(in the rows, 128 means zero)
Each named move below is a turn or a mirror, shown by a few rows before and after it. Which moves, in which order, take the first row of each later pair to the second? The first pair is answered.
j_948 (before -> after):
[ 89  83 136  91  98 175 133 107  41 114  59 148] -> [172 120 171 120 139  53  94 134 196 136 132  50]
[149 105 120 121  92 140 168 155 141  93 122 154] -> [161 111 125 125  99 122 163 160 164  95 133 140]
[165 142 122 114 125 125 111  90 144 161 168 208] -> [162 142 120 113 124 130 112  90 138 161 166 210]
[113 111 156 113 138 140 111 127  85 130  95 100] -> [134 121 163 120 146 113 101 133 122 136 112  79]
j_202 (before -> after):
[102 129 101 133 123 136 134 129 112  94 101 181] -> [100 122 135 132 139 157 109 128  83 106  91 147]
[149 169 136 152 128  80 106 154 139 112 150  83] -> [141 169  98 149 109  72 132 151 148  97 147 125]
[114 101 119 103 116 115 127 139 113 105  89 113] -> [119 104 136 104 127 116 114 140 114 112  95  91]
[131 131 111 138 132 116 138 127 173 120 150 165] -> [111 119 105 128 122 140 145 122 137 114 127 183]
j_674 (before -> after):
[110  73 138 101  95 125 125 144 102 154  68 122] -> [137  91 110 114  91  72 141 152 177 147 104 131]
[128  98  94  78 103  72 146 147 139 116  46 121] -> [165 151  86 122 128  67 162 148 208 129 146 139]
[154 166 145 168 154 150 128 112 142 108 217 175] -> [117 128 171 140 149 199 109 104  52 110 152 160]
j_840 (before -> after):
[140 127 164 100 111 154 137 110 102 195 123  53] -> [152 162 135 128 115 170 169 104 129 195 185 103]
[135 128 111 128 125 120 145 120 138 117 129 147] -> [130 114 124 116 123 115 130 121 124 118 104 127]
[108 123 127 124 126 169 116 120  98 116 132 131] -> [123 138  98 133 120 137 136 123 145 109 156 151]
[118 146 153 146 150 176 117 128 101 156 160 135] -> [140 153 115 146 133 104 135 137 180 139 169 143]
Then:
(two moves a pair)
[157 124 112 114 131  73 125 140 204 117 127 110] -> [108  86 128  84 119 141 117 130  95 113  58 118]
j_202 then j_840
[133 130 136 103 119 145  96 103 100 111 108 127] -> [147 143 109 109 109 106 114 107 150 102 127 144]
j_840 then j_840
[155 126 118 125 126 130 149 147 161 125 141 137] -> [155 121 124 120 127 121 141 150 164 126 132 123]
j_674 then j_840
[140 129 211 143 152  77 104 136 210 157 143  98] -> [132 153 217 168 170 150 116 124 169 170 188 133]
j_840 then j_840
[122  92 137 133 107 130  73 138 155 124 107  64] -> [120  90 102 127  84 106  94 138 175 108  99  93]
j_948 then j_674
[147 142 102 154 133 134 144 124 157 116 170 160] -> [134 108  91 120 106  95 138 131 153  99 104 147]
j_202 then j_840
[127 108 158 113 126 117 100 126 123 133 106  60] -> [148 152 113 146 125 113 143 124 179 131 182 120]
j_840 then j_840
[101 121 100  94  94 127  90 127 115 108 110 136] -> [109 139  82 110  94 130 107 125 133 106 143 163]
j_840 then j_840
[108 132 181 142 166 120 107 113 127 145 134  90] -> [111 144 175 152 170 133 115 108 130 148 155 106]
j_202 then j_674
[146 142 138 129 137 127 148 132 156 143 172 111] -> [145 143 130 129 134 124 154 133 161 140 173 120]
j_674 then j_840
[139 138 161 147 152 145 108 142 101 139 146 112] -> [135 135 160 143 148 149 107 141  93 138 138 114]
j_202 then j_674
[117 148 143 153 141 181 124 130  64 131 137 142] -> [150 132 145 135 133  68 102 152 150 124 110  80]
j_674 then j_948
[147 132 160 165 169 150 120 118 152 149 195  99] -> [145 118  96 147 126  83 157 124 200 117 164 139]
j_840 then j_202
[ 74 112  86 117 117 151 169 124  94 117 122 193] -> [115 120  85 119 120  56 156 141 191 115 136 148]
j_840 then j_948
[120 136 129 114 103 111 137 125 157 112 109 117] -> [125 140 155 120 121 126 120 125 147 125 119  93]
j_840 then j_948
[137 158 143 150 153 173 112 128 132 138 187 130] -> [126 154 118 148 138 178 132 122 123 126 181 164]
j_202 then j_948
[157 148 139 131 148 151 148 120 130 125 139 168] -> [168 150 146 133 152 130 142 125 152 127 143 149]
j_840 then j_674
[149 118 150 113 127 117  99 139 111 127 106  90] -> [144 145 128 138 132 168 128 127  98 131 157 148]
j_948 then j_840
[153 176 157 143 169 184 130 121 131 144 205 154] -> [106 119 159  96 137 201 120 117  49 128  99 147]
j_948 then j_674
[123 128 192 129 151 128 103 126 114 150 113  69] -> [136 129 169 127 139  77 113 133 165 139 115  72]
j_674 then j_674
[162 137 130 119 151  93 111 134 163 139 164  93] -> [160 151 119 130 153 114 126 130 162 138 187 121]
j_674 then j_202
[155 138 174 125 172 110 101 137 159 151 172  83] -> [159 145 157 127 165  97 114 137 179 146 182  99]
j_674 then j_202
[153 162 180 149 171 128 113 104 167 162 182 103] -> [137 158  99 139 125 104 170 100 190 128 167 187]
j_948 then j_840
[140 143 114 124 122  81 120 151 193 104 126 114] -> [119 154 162 140 154 189 103 136 101 128 148 112]
j_674 then j_674
[123 148 169 137 169 228  96 132  58 169 177  66] -> [122 163 142 149 162 242 122 128  64 164 202 110]
j_840 then j_674
[125 123  94 133 113 116 145 134 146 105 123 155] -> [133 121 102 132 117  98 136 138 162 109 123 136]
j_840 then j_674
[114 143 152 157 153 183 132 125  90 144 162 133] -> [111 145 105 154 128 163 165 124 110 123 160 181]
j_674 then j_840
[119 134 122 134 119 136 133 132 105 117 131 151] -> [136 137 126 135 123  99 125 140 142 117 137 127]
j_674 then j_948
[134 160 127 148 119 126 119 138 153 101 146 144] -> [116 149 133 140 117 159 116 131 109 102 124 151]
j_948 then j_202
[ 98  84 134  93  98 146 111 121 112 108  78  98] -> [102  90  97  94  80 124 136 121 142  94  86 132]
j_674 then j_948
[ 86  79  79 108 124 100 158  76  96 115 133 164] -> [ 85  77  84 109 125 108 157  73  87 117 132 162]
j_840 then j_840
[117 151  91 119  99  81 145 129 137 126  84 135] -> [112 174  86 138 107 128 161 121 119 131 123 170]
j_674 then j_948
[154 129 132 124 111 111 124 150 171 134 152 114] -> [157 129 145 126 119 120 116 149 164 139 155 104]
j_674 then j_840
[160 122 109 123 112 140 162 121 154  87 122 133] -> [152 126 120 130 120 174 161 116 128  94 132 141]
j_674 then j_202
[137 154 146 125 148 132 129 136 135 161 174 114] -> [136 148 155 119 148 127 120 138 130 162 163 100]
j_674 then j_202
[115 125  98 126 109 135 144 124 124 122 113 162] -> [121 123 150 129 137 152 107 126 102 142 114 110]
j_202 then j_202
[105 118 142 133 128 231 125 135  22 138  87 165] -> [111 140  80 146 104 206 172 133  72 118 119 230]
j_840 then j_202
[151 131 153 145 128  82 116 137 168 147 135  76] -> [119 101 161 121 114 114 108 131 102 143  78  76]
j_202 then j_840
[121 137 145 135 138 170 120 114 118 138 135 129] -> [124 145 137 140 138 167 127 113 129 137 148 141]
j_840 then j_674
[161 138 150 163 152 167 124 127 108 145 187 129] -> [150 138 125 158 136 175 142 123 100 135 184 164]
j_202 then j_948
[121 162 153 162 172 206 135 130  97 152 178 147] -> [161 155 132 149 155  75 129 152 210 139 164 103]
j_948 then j_840
[141 133  95  99 154 108 101 159 143 102 134 122] -> [127 123  88  91 144 125 107 155 116  97 115 139]
j_202 then j_202
[122 121 113 105 104  92 133 125 137 111  85 116] -> [124 121 148 108 124 109 110 126 120 126  89  83]
j_674 then j_840
[147 145  92 118 134 136 185 129 133 116 161 168] -> [133 101 109  80 117  98 156 137 117 109  82 119]
j_840 then j_202
[139 115 160 175 147 165 100 109  83 145 159  95] -> [126  81 151 143 124 132  94 113  73 129  94  81]
j_948 then j_674
[187 159 138 143  94  89 172 118 192  86 113  77] -> [191 161 170 148 113 107 149 119 174 101 118  44]
j_674 then j_840
[ 97 112 126 110 107 152 133 121  65 123  80 166] -> [121 101 144 100 110  80 104 137 119 124  61 104]
j_202 then j_674
[159 151 103 140 137  72 113 126 211 140 158 115] -> [147 175 101 162 151 143 130 113 172 150 201 158]
j_674 then j_202
[104 124 115 138 135 223 126 109  98 170 197 213] -> [111 108 173 131 160 225  77 115  80 189 177 138]
j_948 then j_674
[148  80  82 105 104  48 106 139 149  94  68 166] -> [142  75  88 101 104  57 102 139 131  94  55 162]
j_840 then j_674
[134 130 159 128 137 120 101 136 130 149 130  90] -> [118 123 158 122 131 146 107 131  98 146 117 105]
j_840 then j_674
[143 167 121 157 125 119 132 105 163 119 182 133] -> [135 164 153 157 141 155 112 102 125 131 179 111]
j_674 then j_948
[125 129 144 120 141 107 110 133 149 121 116 124] -> [115 125 152 118 142 127 108 130 123 123 108 125]
j_948 then j_202
[165 170 117 159 147  75 142 129 206 133 197 134] -> [147 183 141 175 168 161 141 116 143 149 222 151]
j_674 then j_202
[165  99 163 132 166  89  66 116 171 166 124  77] -> [130 126  86 154 138 174 142  93 125 146 168 219]
j_948 then j_840
[ 87 176 139 149 140 177 163 107 118 143 152 160] -> [102 184 121 152 134 140 172 113 163 138 165 164]
j_948 then j_202
[127 111  98  90  96 132 119 146  95 120   4 135] -> [143 176 126 154 149 235 129 130  77 155 132 169]
j_202 then j_840
[140 147 138 147 131 141 111 132 127 136 152  74] -> [114 141 118 142 114 176 130 122  87 125 135 115]
j_840 then j_948
[143 148 132 146 162 133 116 119 166 122 200 125] -> [ 92  96 121  99 124 160 120 113  80 100 100 144]
j_840 then j_948
[137 117 139 123 134 103 116 125 138 139 121  96] -> [128 111 113 115 118  98 133 123 135 127 105 122]
j_948 then j_674
[135 146  77 142 120 118 151 128 149 121 142 156] -> [126 112  97 112 110  95 125 135 130 117  82 114]
j_948 then j_840
[106 116 100  92 118 142 144 131  99 101 127 182] -> [122 134  94 105 123 128 151 133 134 103 158 189]
j_674 then j_674
[ 89 106 115 127 136  87 121 132 128 130 101 105] -> [ 80 103 110 125 133 105 128 128 109 127  97 121]
j_840 then j_674
[126 120 122 121 120 136 135 129 117 129 122 133] -> [133 126 116 125 121 127 137 131 134 129 134 136]
j_674 then j_674
[110 153 173 159 167 219 123 109  73 147 178 162] -> [ 98 137  82 137 108 157 181 111 117 103 143 240]
j_840 then j_948
[141 128 148 137 146 135 131 112 154 132 128 111] -> [132 126 118 132 128 133 152 110 155 119 121 143]
j_202 then j_202
[105 132 102 107 156  95 161 158 132  92 134 147] -> [108 123 120 100 160  81 143 163 133  96 119 118]
j_674 then j_840
[130 137  92 135 124  93 141 127 161 130 154 167] -> [134 124 107 123 124  67 124 134 170 129 129 131]
j_674 then j_840
[127 111 123 128 106  97 117 114 139 127 141 144] -> [122 118 125 136 112 126 122 109 120 132 156 157]
j_674 then j_948
[140 128  99 136 127 142 123 114 146 126 149 155] -> [152 127 109 135 132 122 111 119 163 129 147 132]
j_840 then j_674
[112 103 103  99 108 144 143 130 100 113  84 128] -> [116 104  94  98 103 129 148 132 116 108  86 133]
j_674 then j_202
[143 133 126 144 153 106 122 133 178 130 146  93] -> [109 108 142 125 147 164 114 124  95 130  98  99]
j_840 then j_948
[114  84 106 146 117 115 123 180 150  91  60 174] -> [118  76 140 141 131 113  95 182 141 102  50 129]
j_674 then j_840
[180 147 155 122 145  64  96 143 226 120 162 127] -> [125 147 178 131 158 224 105 114  76 134 162 183]
j_674 then j_948
[142 161 119 155 167 155 142 138 148 134 182 159] -> [142 152  92 145 144 118 155 141 174 120 161 174]
j_674 then j_840
[134 114 139 108 125  89 105 128 150 125 103  83] -> [126 114 106 104 108  83 130 124 157 112  97 122]
j_202 then j_202
[117 125 156 118 116 165 108 110  85 157 120 115] -> [123 132 161 125 122 167 107 109  91 163 132 111]
j_202 then j_948
[140 106  97 115 107  38 133 148 182  62 100 142] -> [136 158 165 172 174 196 119 127  94 112 204 152]
j_674 then j_674
[170 160 150 161 166 115 115 137 188 144 203  91] -> [111  90 176 104 141 156  86 130  70 134  76  67]
j_674 then j_674
[113 117 139  87 135 164  87 108  77 145 101  83] -> [128 110 108  75 115  87  95 121 141 128  84  78]
j_674 then j_202
[143 167 119 146 123  93 163 126 169 135 171 123] -> [ 98 138 105 123  98 146 177 113  87 122 116 161]
j_202 then j_202
[115 113 143 134 137 144 138 139 177 139 144 137] -> [116 106 153 129 141 139 129 141 176 140 134 121]
j_840 then j_674
[155 117 101 128 105 118 127 112 138  93 102 186] -> [180 122 139 134 131  89  95 121 170 107 116 127]
j_202 then j_948
[147 134 166 127 138  72  85 129 190 116 102  72] -> [144 184 153 173 160 162 119 112 164 130 194 142]
j_840 then j_840
[138 101 123  83  82 116 127 119 117 119 117 144] -> [148 104 159  87 102 122 102 121 114 134 125 104]
j_202 then j_202
[183 166 160 153 154  97 122 132 187 145 185  92] -> [127 144  77 130  97 146 189 113 119 107 137 214]
j_202 then j_948
[129 111 115 109  74 123 116 118 122  82  60 140] -> [131 150 135 148 107 204 122 105  90 106 133 164]
j_202 then j_840
[137 128 151 111 119 108 126 128 122 126  98 110] -> [137 136 163 121 131 135 121 124 107 135 114 108]
j_674 then j_840
[109 133 169 108 162 133  94 170  93 142 152  96] -> [100 151 132 123 154 161 130 161  89 134 183 158]
j_840 then j_948
[ 98 120 101 123 109 149 138 142 108 117 102 160] -> [120 131  92 128 108 101 139 149 163 115 118 151]
j_948 then j_202
[130 110 145 131 139 118 108 145 130 130 129  86] -> [127 113 147 131 141 130 106 143 122 133 132  88]
j_948 then j_202
[131 151 170 139 129 125 115 123 125 129 195 140] -> [110 136 166 128 120 152 120 118  83 123 168 156]
j_202 then j_674
[147  97 138 128 124 111 122 161 121 136 100 114] -> [154 124 116 152 128 126 148 157 141 137 150 155]
j_840 then j_840
[135  93  94  92  92  65 135 148 196 105  73 104] -> [155 138  82 131 111  84 156 144 232 116 153 139]
j_202 then j_674
[115 120  92  93  93  58 195 161 163  93 137 164] -> [ 83 128 140 109 126 187 181 141  50 119 156 176]
j_840 then j_840
[114 133 130 134 139 142 130 134 115 133 136 134] -> [115 121 116 122 125 114 134 138 131 124 114 131]
j_674 then j_674
[150 128 142 122 140 129  94 141 145 160 148  75] -> [145 145 133 138 144 161 109 134 136 162 179 106]
j_202 then j_674
[127 135 106 133 102 149 129 109 117 115 134 146] -> [138 145 129 144 120 154 114 112 124 129 156 121]
j_948 then j_674
[151 153 149 134 121 115  93 136 166 148 130  83] -> [154 166 127 142 115 113 113 133 183 142 153 112]
j_674 then j_202
[156 133 134 129 144 105 138 133 181 141 150 147] -> [125 111 164 114 149 167 120 124  97 148 110 138]
j_674 then j_674
[ 93  93  57  77 130 132 143 124 111  95  89 139] -> [ 92 100 114  89 164 184 113 120  70 120 108 100]
j_840 then j_202
[133 128  74 121  94  61 145 115 159 105 131 160] -> [135 105 137 106 116  58  91 122 130 122  92  75]
j_840 then j_948
[157 121 151 155 136 131 131 124 117 122 122 113] -> [149 109 141 145 124 123 136 125 112 114  99 118]
j_948 then j_674
[118  68 119 111 132 102 121 146 125  70 112 138] -> [138 111 128 151 163 136 128 142 143  89 193 151]
j_674 then j_674
[ 86 138 129 145 125 117 158 107 142 142  86 144] -> [ 84 136 153 144 136 131 143 105 125 151  82 125]
j_840 then j_202
[ 82 132  87  99  88 120 141 117 109 121 103 179] -> [ 77 131 101 100  94 144 134 114  85 128 101 172]
j_674 then j_202
[140 144 112 136 141 128 178 141 161 130 165 161] -> [113 130 119 127 137 171 176 134 104 130 141 171]
j_948 then j_674
[132 132 159 109  84  57 139 122 147 138 128 109] -> [100 134 143 113  79 132 164 106  80 135 130 168]
j_948 then j_840
[122 105 172 128 122 147  71 140  92 138 121  43] -> [117 131 157 153 130 206  97 129  71 143 169  95]
j_674 then j_840
[101 101  77 100  70  88 138 126 133  87  76 183] -> [144 112 147 112 114  44  79 143 183 117 100  76]
j_202 then j_948
[146  81 128 114 113 168 147 139 110 150  78 122] -> [145  95 106 124 108 178 167 135 116 146 101 156]
j_840 then j_674
[108 105 157 118 148 138 178 100 153 111 162 166] -> [103 101 155 115 144 141 179  98 146 108 155 170]
j_948 then j_202
[ 85  74 113 124 105 155 165 169  47 144  89 162] -> [129  90 188 142 155 125 105 184  89 177 128  58]
j_948 then j_840
[124 141  96 128  87 166 151 116  71 139 128 166] -> [129 112  98  99  70 102 134 128  97 127  73 126]
j_840 then j_840
[121 102  94 117  97 119 182 133 146 105 112 163] -> [154 109 140 124 127  84 142 145 186 126 130  90]
j_202 then j_948
[152 145 158 153 165 134  87 140 164 144 201 104] -> [151 141 164 150 165 132  82 143 161 145 193  94]
j_674 then j_202
[ 95  92 138 142 156 140  82  80  98 171 164 121] -> [ 93  75 135 124 146 111  75  85 101 165 131 105]
j_948 then j_674
[142 115  91 129 110  51 193 158 145 103 109 116] -> [137 102 110 118 113  49 176 160 130 106  86  90]
j_840 then j_674
[113 129 120 102 116 156 151 128  87 136 140 162] -> [141 123 159  98 134 100 114 142 133 147 134  85]
j_948 then j_840
[139 146 150 100 108 158  87  79 113  92 116 108] -> [152 166 149 117 119 160  92  79 133  98 153 116]
j_948 then j_840
[124 136 137 126 113 146 135 136 115 119 144 139] -> [135 139 130 127 112 130 137 137 137 116 151 138]
j_948 then j_202
[140 139 109 137 123  45  87 142 209 140  81 119] -> [123 132 179 138 156 125  46 133 122 169  71  73]
j_840 then j_948
[122 110 153 132 132 176  90  96  70 116 116 122] -> [152 113 104 125 106  69 110 111 177  93 118 127]
j_674 then j_674
[133  83 112  81 107  62 109 140 137 126  82 118] -> [124  78 128  79 112  86 100 138 108 130  72 108]
j_948 then j_202
[141 125  91 113 111  71 147 135 166 122 125 141] -> [136 105 147 102 132  88 104 137 127 138  95  80]
j_840 then j_948
[169 174 119 178 165  92 113 113 183 132 178 112] -> [164 149 158 159 172  87  78 115 153 140 130  57]
j_840 then j_674
[107 114 171  81 150  84  76 144 134 144 104  57] -> [123 135 111  93 127  39 121 146 204 126 141 114]
j_674 then j_202
[128 120 133 126 127 114 122 132  96 100 138 125] -> [136 124 129 129 129 101 123 135 113  99 146 122]
j_948 then j_202
[119 123 132 122 152 105 114 154 175 119 153 140] -> [120 122 142 122 158 107 106 155 172 123 153 131]
j_674 then j_840
[ 86 115 140 155 132 217 121 119  81 174 177 118] -> [123  89 144 127 119  80  91 145 176 164 130  38]
j_674 then j_948
[144 120  62 142  87  93 137 128 168  82 124 150] -> [118 123 105 152 113 201 122 113  68 106 133 153]
j_840 then j_840
[100  99 161  97 121 133 103 133  71 131  71  92] -> [102 106 171 104 128 144  99 133  66 137  83  88]
j_202 then j_948
[111 111  62 115 112 133 168 131 159 120 135 168] -> [ 98  99  67 107 108 149 164 129 130 119 114 166]
j_948 then j_202
[118 144 135 118 114 149 114 177 105 122 136 168] -> [133 154 129 125 117 124 114 180 139 122 155 164]
j_202 then j_840
[131 145  96 138 121 123 140 124 136 137 149 153] -> [143 145 108 138 127 107 128 129 152 142 153 130]
j_202 then j_948
[117 118 109 133 115 139 136 122 114 128 107 161] -> [115 114 125 129 121 144 122 123 102 131  97 144]
j_840 then j_202
[123 103 130 105 105 108 112 140 122 121  77  98] -> [119 103 132 106 105 120 112 138 109 122  74 100]
j_202 then j_948
[151 104 111  62 109  76 105 155 159 100  96  71] -> [117 110 140  73 129 196 103 134  52 118 109  98]
j_202 then j_840
[131 131 124  91 145 139 127 134 110 119  82 131] -> [131 133 131  94 150 150 125 133 104 123  86 128]
j_674 then j_840
[170 126 172 136 160 161 110  93  99 160 140 115] -> [170 102 169 112 145 113 101 102 115 148  94  90]
j_674 then j_948
[113 130 113 161 110 149 155 122 106 135 144 167] -> [106 104 107 135  93 115 148 128 108 124  95 151]
j_840 then j_202
[124 116 129 119 113 110 125 139 145 115 114 120] -> [130 137 143 141 134 144 124 135 135 128 157 124]
j_674 then j_674
[182 137 126 169 135 122 131 146 159 132 175 119] -> [146 119 138 156 132 189 131 135  73 134 141 135]
j_948 then j_202
[141 148  94 129 141 101 126 132 150 127 102 111] -> [138 163  83 142 143 128 140 126 143 130 126 140]
j_674 then j_202
[133 136 148 157 144 160 124 115 116 142 162 123] -> [118 120 148 142 135 168 121 114  89 137 131 121]
j_202 then j_674
[144 125 138 124 140  47 107 142 195 128 120  69] -> [ 89 105  70 102  90 102 162 125 119  96  73 174]
j_202 then j_948
[130 107  95 112 102  88 143 132 152 109 110 146] -> [126  99 159 112 133 129  98 130 102 134 102  89]
j_840 then j_202
[122 159  95 115 116  95 139 152 131 110 122 138] -> [119 145 133 108 131 112 109 152 100 123 103  95]
j_840 then j_202
[ 47  43  93  94 105 159 138 104  44  86  39 169] -> [131 137  46 170 132  82 180 116 227  94 210 202]
j_674 then j_674
[126  95 152 108 135 133 107 128  91 132  90 101] -> [152 112 156 123 148 100 103 135 141 138 122  81]
j_202 then j_674
[127 133 119 134 137 127 144 128 138 118 141 147] -> [118 117 138 125 138 138 127 129 107 122 115 125]
j_840 then j_840
[107  83 163  78 113  94 126 148 106 123  91  84] -> [ 96  82 158  78 108 115 134 144  86 122  88 101]
j_202 then j_948
[113 128  73 127 122 202 165 104  66 125 133 181] -> [119  80  79  81  97 102 135 123 101 109  43 112]
j_840 then j_840
[122 131 110 125 106 155 120 126 106 106 111 153] -> [132 144  99 132 107 142 130 126 134 105 132 162]
j_840 then j_674
[104 135 130 109 139 173 121 114  69 125 152 137] -> [138 156 142 128 158 134 109 124 130 137 193 105]
j_202 then j_202
[137 125 163 103 152 160 139 146  99 116 150 126] -> [137 128 159 105 153 162 142 145 101 115 154 133]
j_202 then j_948
[189 148 142 144 123  85 148 162 146  77 173 139] -> [159 121 116 120  91  93 163 156 108  59 122 170]
j_948 then j_840
[129 140 147 150 134 166 116 123  98 130 137 124] -> [140 122 133 132 116  95 112 135 146 115 105 102]
j_840 then j_840
[ 52 107  97 141 103 143 154 105  78 136 121 158] -> [ 83 145  95 175 124 131 162 107 133 148 193 163]
j_202 then j_840
[151 154  96 159 125 145 146 132 151 148 171 144] -> [130 113 142 128 128 159 105 134  87 153  99  87]
j_840 then j_840
[121 146 160 105 157 125  67 122 107 123 125  94] -> [135 148 139 104 147  81  76 128 151 114 126  95]
j_674 then j_674
